(in the rows, 128 means zero)
Named moves come first, each a turn or a mirror and shown by rows before and after it. Which of them, in which order, take the first row of each pair that follows to the second? Write the first one first, as in the answered first pair.
Fiba:
[134 126 110  99 127 115 131 122 104 119 131 112] |-> [134 125 111  96 128 115 130 122 104 117 129 111]
[124 140 119 169 122  98 136 122 109 144  89 112] |-> [119 151 110 158 117  99 148 167 121 146 122 117]
[113 151 154 166 109 107 116 152 139 164 105 147] |-> [112 151 156 167 111 107 111 147 139 164  99 146]
[116 135 128 142  98 106 136  92  96  91 100 135] |-> [107 154 112 125  87 108 152 154 114  94 146 145]
sel:
[125  89 163 133 120 157 142  90 120 119 137 158] |-> [123 136 154 177 106 156 147 112 122 126 124 159]
[135 151 104 185 106 110 166 138  86 135 101 104] |-> [141  63 121 100 129 109 152  99  83 121 125  98]
[136 181 109 100 156  87  77 190 161 137 146 139] |-> [139 151 116  70 163  84  77 176 163 135 154 138]
[150 112 103 116 138  88 134 122 109 119 139 107] |-> [148 140  96 145 131  90 138 132 112 124 132 107]
Nosu:
[108 121 126 117 116 146 149 150 109 127 153 145] |-> [119 135 108 119 126 167 138 124 115 112 152 132]
[144 129  85 101 149 110 148 121 100 117 130  76] |-> [133 112 106  98 133  83 161 146  92 133 130  92]
[141 120 100 111 148 135 119  87 121 109 120  99] |-> [120  85 139 110 124  91 144 139 105 139 124 125]
[124  94 132 128 127  79 137 131  98 132 103 110] |-> [141 124 107 126 145 112 119  95 105 115 101  94]
Bafef:
[136 122 122 132 129 171 158  93 117  92 161 133] |-> [141 119 118 116 144 172 142  88 133  91 163 123]
[144 169  78 139 129  75 150 181 129 135 125 114] |-> [143 184  84 156 117  92 157 180 125 130 123 127]
[145 179 116 126 151  86 140 169 133 154 119 131] |-> [142 182 119 136 144  93 149 170 128 153 120 137]
[118  91 156  87 112 126  93 173 146 147 128 156] |-> [117  90 157  93 103 122 106 180 135 153 127 160]
Now pairs of rows:
Between the rows of a pair lie 2 to 4 moves.
[135 156  82 137 107 132  99 139 145 122 163  66] |-> [135 101  99 141 102  92 125 109  96 130 133  55]
Fiba sel Bafef Bafef
[106 139 138  83 135 126 105 178 141 122 143 132] |-> [128 151 121  96 154 149  88 105 131 104 111 107]
Bafef Nosu Fiba
[135 131 122 157 140 111 107 119 131 138  93 123] |-> [139 117 121 152 143 124 125  97 112 128  98 119]
sel Bafef Bafef Nosu
[109 126 152 159 104 134 169 102  91 130 109 146] |-> [112 125 152 111 116 177 147 110 130 116 156 158]
Fiba sel Bafef Bafef
[126 122 129 125 124 116 142 134 103 127 112 119] |-> [127 124 135 108 123 144 140 139 116 118 137 133]
Bafef Bafef sel Fiba
[123 150 158 164 112 134 102 120 154 149 113 152] |-> [140 109 139  98 141 142  90  91 157 130 144 128]
Fiba sel Bafef Nosu
[119 135 153 148 117 128 119 128 131 137 115 146] |-> [134 121 129 105 144 130 106 121 140 125 138 124]
sel Fiba Nosu Bafef
[134 171  95 166 130 143 150  98 100 113 120 108] |-> [108 117 146 164 108  89 155 131  88 145  98 134]
Bafef Nosu Fiba
[134 105 150 133 121  72 145 148 121 150 122 133] |-> [151 117 134 143 140  98 125  84 117 136  94 116]
Nosu Fiba Nosu Fiba
[130 126 126 173 125 107 123 185 138 151  85 156] |-> [133  60 139  93 146 125 108 160 151 133 120 162]
Bafef sel Fiba
[138 147 108 151 139 107 130 107 109 122 104 103] |-> [130  99 145 106 137 132 120  90 119 115 131 133]
Nosu Bafef Bafef sel
[119 124 150 126 123 176 125 131 119 120 147 157] |-> [114 152 146 145 116 156 116 162 135 137 134 155]
Bafef Nosu Bafef sel
[112 103 118  93 116  93 161 177 108 134 161 129] |-> [134 125  77 101 135 117 161 127  93 109 152  95]
Nosu Bafef Bafef
[138 113  96  99 167  80  96 112 123 149  92  63] |-> [130 126  73  90 151  87 146 167 113 137 143  66]
Bafef Nosu Fiba sel
[112  68 167 112 111 110 140 157 112 145 134 154] |-> [149 149 107 142 144 180 103  73 126 109 115 117]
Nosu Fiba sel Fiba
[143 128 105  97 172 190 116  74 135  87 143  96] |-> [108 161 131 191 118  86 166 175 102 148  92 110]
Bafef Nosu Fiba sel
[118  86 139  80 157 103  94 159 167 144 146 133] |-> [111  71 143  94 142  80 126 164 131 150 136 135]
Fiba Bafef Fiba
[156  81 105  69 145 122 122  96 114 104 133  95] |-> [151  72 115  72 141 109 122  95 106 108 124 100]
Fiba Nosu Fiba
[131 129 135 164 115 147 157  81  99 119 100 139] |-> [140 147 127 155 123 173 134  77 123 111 111 143]
Fiba Bafef Fiba
